In the data rows, the value 128 means zero.
Here are some points, one per row:
120 81 107 143 170 113 110 177 142 84 99 87 132 135 112 155 161 119 109 244 113 154 89 166 128 91 83 149 119 168 67 63 141 154 133 187 155 186 160
85 122 171 138 117 66 75 146 71 131 106 122 116 56 81 121 165 175 165 159 123 143 145 118 151 157 143 169 99 130 126 135 93 104 142 81 140 121 87
154 183 133 186 109 108 112 193 146 115 178 147 90 144 120 109 152 99 123 182 159 148 109 130 113 87 146 138 167 63 114 194 160 176 183 157 179 96 97
152 104 165 133 104 138 146 145 110 152 134 81 148 156 136 133 173 199 101 165 135 145 177 125 154 95 148 121 155 156 212 114 110 128 148 59 145 142 144
87 134 134 101 97 179 173 147 134 86 149 135 128 113 31 129 128 135 174 143 175 156 99 120 65 127 153 76 52 129 147 177 100 131 127 188 101 107 174
111 71 186 119 99 126 177 174 164 160 90 146 135 98 110 117 153 84 88 125 163 120 97 112 142 133 181 152 143 129 148 148 90 118 98 94 119 111 123
120 150 61 137 153 119 107 182 101 113 172 169 85 182 126 146 85 84 123 126 133 140 131 54 125 134 131 167 61 156 106 133 118 120 136 81 125 149 116
150 45 136 141 130 132 134 148 102 86 114 162 99 106 123 135 155 128 75 115 134 168 139 123 122 107 138 125 143 146 92 90 114 101 60 209 143 81 124
138 62 124 87 139 122 108 70 125 200 134 161 175 87 143 164 69 111 99 156 190 122 158 190 191 193 139 149 131 70 103 141 100 113 187 154 113 133 118
128 144 89 104 135 142 133 181 67 191 107 169 136 168 155 112 175 133 146 105 89 113 142 124 106 120 143 155 119 174 122 164 105 181 128 133 97 108 137
148 150 64 120 175 163 128 151 181 130 134 85 142 139 121 125 104 138 108 116 100 148 119 119 96 105 136 146 152 58 86 126 178 104 158 154 111 140 143
158 122 118 119 101 169 68 138 92 114 88 128 98 127 109 129 98 67 92 110 158 143 148 178 117 123 125 160 110 213 161 198 135 115 212 154 122 136 135
117 119 119 205 161 128 191 135 56 145 185 120 126 150 112 163 77 176 123 97 38 88 147 164 96 165 123 107 137 141 148 132 101 108 104 169 166 156 126
157 133 181 160 110 168 111 149 152 124 128 113 151 152 138 120 134 93 163 113 203 121 151 88 138 124 91 181 143 137 123 107 121 141 56 112 72 142 143
137 129 111 135 154 123 184 156 178 192 116 93 108 122 121 132 122 131 136 188 95 95 114 175 139 174 142 63 158 163 133 189 139 116 122 146 98 130 147
181 100 142 175 226 150 131 56 138 81 164 118 113 131 127 111 136 113 129 125 131 94 152 128 71 118 139 119 147 133 121 143 204 157 142 71 117 127 90
144 91 110 157 138 146 52 121 104 129 119 150 81 132 194 199 155 180 163 83 128 117 141 122 127 124 117 99 124 94 115 137 70 155 106 161 136 118 111
65 137 130 102 137 172 126 147 151 115 164 150 83 80 175 119 112 133 195 169 116 66 154 97 180 133 139 181 161 137 166 115 91 165 121 152 121 146 171
117 127 89 139 78 68 69 137 130 143 144 117 137 175 107 70 98 142 145 149 143 95 52 136 119 143 168 121 181 167 121 118 79 118 92 128 113 181 144
177 165 155 78 177 146 148 81 133 108 120 103 93 118 85 157 138 99 136 91 149 134 104 98 193 109 108 133 177 131 92 112 83 124 151 142 191 158 144
110 178 64 141 111 135 124 117 108 117 140 80 131 101 164 179 199 121 81 135 210 134 169 107 123 168 140 131 149 112 111 147 85 138 148 132 115 127 61
62 105 151 133 125 105 144 129 171 190 120 84 111 122 135 120 76 70 169 123 157 161 123 169 128 140 98 109 138 110 128 126 118 156 132 140 199 104 100
144 185 108 172 123 111 61 145 169 153 125 98 162 78 145 64 89 153 111 142 120 102 153 176 165 87 144 161 116 150 161 94 59 73 121 100 116 121 124
133 105 92 102 65 81 163 117 93 77 121 134 140 107 130 173 99 144 185 177 172 171 110 168 125 111 154 82 146 121 157 117 122 155 138 98 110 106 103
123 118 152 105 170 170 111 105 116 131 104 150 79 125 143 92 110 175 128 107 120 144 54 172 119 79 106 95 84 76 156 116 109 132 141 130 102 193 117
71 77 148 124 154 88 123 189 121 171 169 113 153 137 178 109 162 123 126 86 126 108 119 160 67 140 124 139 87 137 121 200 133 100 139 81 106 185 118
154 191 45 104 118 178 151 104 106 154 116 127 145 114 157 94 136 72 126 184 124 103 135 119 104 107 68 186 133 99 133 120 137 154 111 102 139 88 135
102 71 144 148 97 51 112 40 145 184 70 155 84 88 136 143 119 92 155 151 91 144 99 98 92 98 103 178 110 111 143 135 142 143 172 152 119 153 130
174 137 89 96 163 87 122 127 179 127 120 201 109 165 128 161 116 165 167 139 121 80 114 106 129 173 48 107 126 132 171 147 130 132 129 105 91 98 157
118 126 83 165 197 135 142 147 107 174 93 127 163 116 109 146 194 119 159 103 194 40 129 170 109 126 127 109 104 115 91 122 104 156 133 83 176 131 175
152 158 163 91 147 144 154 120 88 153 115 167 77 163 150 148 87 115 126 127 179 209 131 144 63 174 129 150 155 162 124 161 124 116 129 150 140 91 182
137 122 123 112 138 105 107 105 96 102 99 77 149 121 159 147 142 128 148 186 117 111 118 109 95 207 155 123 136 88 117 160 194 127 69 94 104 155 115
126 105 140 120 102 82 157 115 107 130 131 125 162 58 111 110 91 90 131 136 125 129 80 97 164 187 131 73 132 136 175 130 143 111 74 160 139 148 154
86 137 113 65 119 154 128 104 156 133 103 101 87 179 106 79 126 118 144 151 130 134 152 61 133 117 80 94 167 150 87 86 113 130 131 118 110 122 126
155 109 106 157 64 80 161 156 165 133 168 122 172 137 103 154 171 121 158 69 107 101 164 179 171 124 113 138 161 131 97 160 133 85 179 96 102 143 108
132 124 112 131 98 58 141 132 116 131 175 122 169 137 108 151 111 147 78 133 160 113 133 102 151 85 153 92 116 160 82 80 109 168 81 94 115 93 180
119 107 157 162 105 166 182 160 92 121 169 142 154 62 162 124 90 146 169 150 133 168 151 149 146 118 38 158 136 151 94 117 196 191 111 134 85 163 116
118 117 132 170 161 103 137 119 122 128 106 120 84 164 159 144 132 178 119 105 147 107 66 129 224 153 117 153 98 158 91 102 173 87 132 86 154 83 79
80 90 120 124 101 68 125 132 96 89 73 104 168 169 120 141 123 131 112 145 140 77 180 144 162 76 120 99 153 104 166 138 145 137 152 134 114 216 108
169 142 178 111 103 111 96 136 100 109 72 105 112 118 105 134 59 118 131 169 112 45 131 140 98 117 91 88 108 154 142 86 125 133 163 135 128 101 145
123 154 172 148 156 163 157 145 176 81 86 128 133 135 124 121 111 108 166 174 144 131 129 141 125 95 125 189 69 133 128 145 115 68 127 154 94 148 91
63 107 115 124 175 91 149 87 134 132 111 117 140 102 122 141 126 74 143 135 137 135 146 152 138 116 211 106 154 147 128 81 125 92 150 73 117 147 165
131 140 144 87 112 133 143 93 101 122 182 210 135 74 96 135 141 122 124 147 131 71 131 109 150 70 163 117 142 126 99 160 130 83 66 121 190 184 100
209 138 166 168 106 155 138 168 170 164 93 160 132 163 191 107 126 80 140 135 141 125 120 93 106 153 142 52 103 135 103 88 105 109 145 134 150 202 97
130 74 128 148 82 159 130 152 174 121 191 182 162 148 180 130 100 129 108 123 124 152 95 140 73 137 97 111 152 151 175 73 135 125 151 85 176 93 131
148 177 150 121 117 125 102 110 154 97 135 97 132 143 140 161 76 153 134 98 116 119 77 205 82 123 98 143 156 107 122 167 135 138 72 96 113 147 128
150 96 126 109 76 110 108 89 136 176 107 93 181 100 130 94 111 154 81 108 121 156 194 112 97 131 153 158 94 146 155 121 142 135 52 155 150 123 129
117 91 93 115 130 150 92 206 134 112 75 182 151 113 50 148 80 172 138 98 114 142 132 98 139 142 209 142 135 100 99 132 148 148 122 128 106 125 132
77 151 163 151 86 150 128 110 177 119 116 115 97 89 80 201 72 142 89 156 100 113 126 105 84 136 72 153 141 163 96 141 121 133 139 91 119 131 156
130 160 87 213 139 166 137 117 97 131 90 160 118 78 154 68 122 156 102 110 97 168 146 92 171 191 137 108 142 76 135 131 127 136 151 122 97 207 146
110 131 123 157 148 90 163 181 102 132 122 144 118 127 121 104 93 124 78 142 155 124 136 148 160 136 143 148 152 99 152 127 142 96 99 129 133 97 164
108 191 121 162 80 174 98 104 173 166 103 154 128 168 138 180 119 117 158 122 91 176 124 153 168 115 186 102 170 138 107 142 173 214 102 143 156 120 110
164 132 150 125 120 145 175 90 115 131 136 100 134 182 158 159 145 189 176 155 114 151 115 121 90 101 132 138 98 110 185 95 151 141 140 100 165 151 111
114 121 107 136 126 88 185 125 149 127 143 147 79 72 179 104 128 192 126 121 145 109 107 131 123 126 152 55 107 120 98 140 166 135 99 111 136 136 99
188 172 168 139 123 42 115 114 160 86 152 144 90 92 92 117 153 82 133 97 149 127 195 191 119 162 156 133 89 108 129 49 145 154 140 153 102 131 195
134 137 152 51 134 138 134 139 115 105 179 101 134 95 184 137 71 134 149 118 103 90 117 114 108 141 202 178 138 164 102 135 133 105 157 208 178 124 121
131 131 71 104 103 89 135 144 120 174 171 79 61 103 148 105 162 174 154 84 162 126 108 140 172 115 121 118 107 125 153 88 170 79 155 157 45 116 171
157 98 143 161 155 135 157 151 109 110 141 78 118 146 141 128 70 151 88 108 122 124 123 92 158 120 152 153 146 39 140 167 43 157 108 116 102 98 158
103 159 173 74 169 77 168 154 107 118 79 168 150 141 138 164 161 121 114 187 106 153 161 177 159 177 145 151 130 114 144 109 106 133 84 124 81 99 66
123 132 117 53 63 104 154 179 156 120 94 111 112 103 152 135 161 126 80 94 78 132 99 155 100 131 73 104 125 116 97 104 114 166 167 112 177 171 121
116 178 66 128 142 131 116 149 140 138 160 114 136 109 137 141 124 116 129 134 91 115 139 182 138 100 133 94 86 137 180 129 144 73 73 93 149 93 106
106 189 188 97 110 156 167 111 73 105 95 130 162 171 117 106 89 91 120 65 145 128 184 146 190 122 97 129 71 140 83 142 153 133 116 133 159 166 116
163 108 181 130 147 113 76 133 105 136 173 67 77 141 154 96 145 27 128 102 80 173 121 81 114 125 128 93 111 135 99 152 143 152 122 94 46 111 119
73 98 126 124 124 186 98 106 104 62 180 128 149 129 147 115 157 98 38 135 110 114 133 130 143 150 147 115 134 147 156 105 129 119 168 110 98 117 119
180 173 154 116 126 136 147 116 120 98 133 76 126 103 109 114 152 158 118 129 147 153 145 77 104 181 85 141 114 158 115 132 103 133 173 163 159 118 130
150 85 79 163 107 185 144 77 108 105 98 117 166 138 188 133 98 116 164 138 109 89 133 101 129 125 180 72 79 133 129 129 125 140 167 140 132 54 139
175 127 84 88 153 143 127 124 142 85 134 184 126 91 110 124 118 110 128 114 196 142 93 108 131 105 110 184 106 182 180 112 144 111 127 108 157 127 88
97 112 125 174 144 87 135 103 169 126 152 129 183 165 114 162 122 121 161 113 108 133 123 101 119 139 84 155 101 170 136 109 60 175 141 205 67 96 78
149 140 184 75 118 133 111 155 139 152 109 149 106 101 96 81 127 157 135 122 114 99 136 176 110 133 100 110 158 134 102 65 121 160 130 106 156 124 81
128 134 137 111 81 152 121 115 132 145 154 133 92 173 88 122 142 91 105 150 126 86 83 145 53 150 114 90 102 49 175 77 107 144 148 132 135 122 59
107 135 151 156 141 168 111 155 129 128 113 99 159 156 85 132 144 108 135 81 125 152 89 116 186 133 110 122 54 87 180 67 187 143 151 156 148 95 121
111 114 97 143 118 160 111 96 96 128 120 102 159 108 113 88 190 115 164 89 157 161 66 144 173 154 110 98 168 168 162 207 96 142 77 141 166 115 128
67 111 122 125 118 183 98 108 103 143 135 138 101 167 140 133 166 145 105 87 167 94 128 100 126 145 103 136 145 67 136 137 149 123 87 137 112 114 156
89 109 146 156 139 146 85 76 128 98 141 165 144 134 104 74 124 93 197 157 85 159 181 119 106 138 84 90 185 114 96 122 111 70 125 145 154 100 137
77 162 141 106 165 100 106 145 137 117 113 127 158 109 120 94 65 154 112 118 148 180 158 78 136 51 78 89 108 117 86 168 113 125 152 130 146 84 114
Along one direction, these points spread out more than along any other. Take the direction at right angles to it along which they spread out most. Then take the direction at right angles to both along which they spread out most. Go by this last direction. Where along it does each point below lie, from 0 to 99? 50 is the average, and the first point above lies past it. One standard deviation of the points above along it is 16.
139 192 161 184 127 133 142 86 96 149 159 167 105 105 110 162 186 111 80 136 96 136 88 124 118 66 140 135 119 156 141 136 111 170 165 87 104 132 183 50
81 169 147 134 172 73 152 139 178 81 64 156 162 140 151 90 155 90 104 60 124 120 119 94 92 93 130 164 148 120 163 134 146 142 142 135 168 92 153 43
148 117 138 104 155 166 128 119 128 226 123 146 153 123 62 189 156 98 103 95 97 126 129 63 102 61 106 117 143 123 131 120 161 75 116 128 83 100 81 43
146 128 132 102 113 128 148 83 150 156 197 117 177 176 116 105 124 136 136 137 94 136 80 111 138 148 168 173 67 78 69 121 119 138 169 82 139 118 143 53
165 121 136 110 153 97 80 121 145 179 163 139 141 156 89 141 145 128 113 167 107 153 160 129 125 136 82 112 86 97 164 141 189 140 118 104 171 150 171 66
119 154 154 120 126 107 145 83 210 102 133 175 148 157 116 92 141 169 139 109 135 181 145 184 70 126 150 118 122 135 68 125 100 115 119 122 115 172 140 65
156 155 140 104 173 171 104 195 75 129 137 87 190 87 124 159 165 159 171 93 88 156 116 117 124 134 173 134 200 108 161 110 154 105 163 137 108 114 116 37
126 99 68 170 87 97 138 128 89 123 106 101 86 124 83 143 130 142 144 103 126 162 144 154 96 173 134 190 147 119 106 71 102 75 71 113 180 138 135 48
131 166 149 129 115 111 154 104 105 143 146 145 124 202 125 113 119 104 126 103 160 136 110 70 123 99 118 167 197 104 162 106 150 104 170 175 110 160 119 42
147 134 109 98 187 157 100 136 215 125 163 111 81 147 149 181 130 142 98 114 118 175 171 97 141 134 141 116 120 154 189 129 129 175 127 132 138 189 138 48
126 116 140 125 114 136 96 112 130 74 114 107 125 87 146 139 116 154 169 124 126 115 179 73 131 142 152 98 151 144 115 178 140 76 119 134 175 86 155 31
152 127 126 126 104 154 114 116 105 95 100 138 158 149 228 153 179 108 103 139 92 136 105 140 164 105 84 125 131 119 102 178 96 52 115 181 106 88 184 31
156 74 118 119 108 155 142 132 163 106 113 126 76 188 99 89 173 173 120 185 85 100 113 163 188 142 164 153 108 97 102 169 167 101 114 103 137 105 133 54
143 85 63 92 159 122 122 119 96 105 138 130 131 146 96 44 148 133 111 95 88 120 153 137 167 98 140 134 134 164 127 177 136 188 96 161 93 107 73 27
77 143 145 158 123 160 117 89 122 131 116 135 130 136 154 112 137 206 67 137 169 79 136 127 118 148 173 132 143 190 111 95 180 120 137 170 93 96 146 38
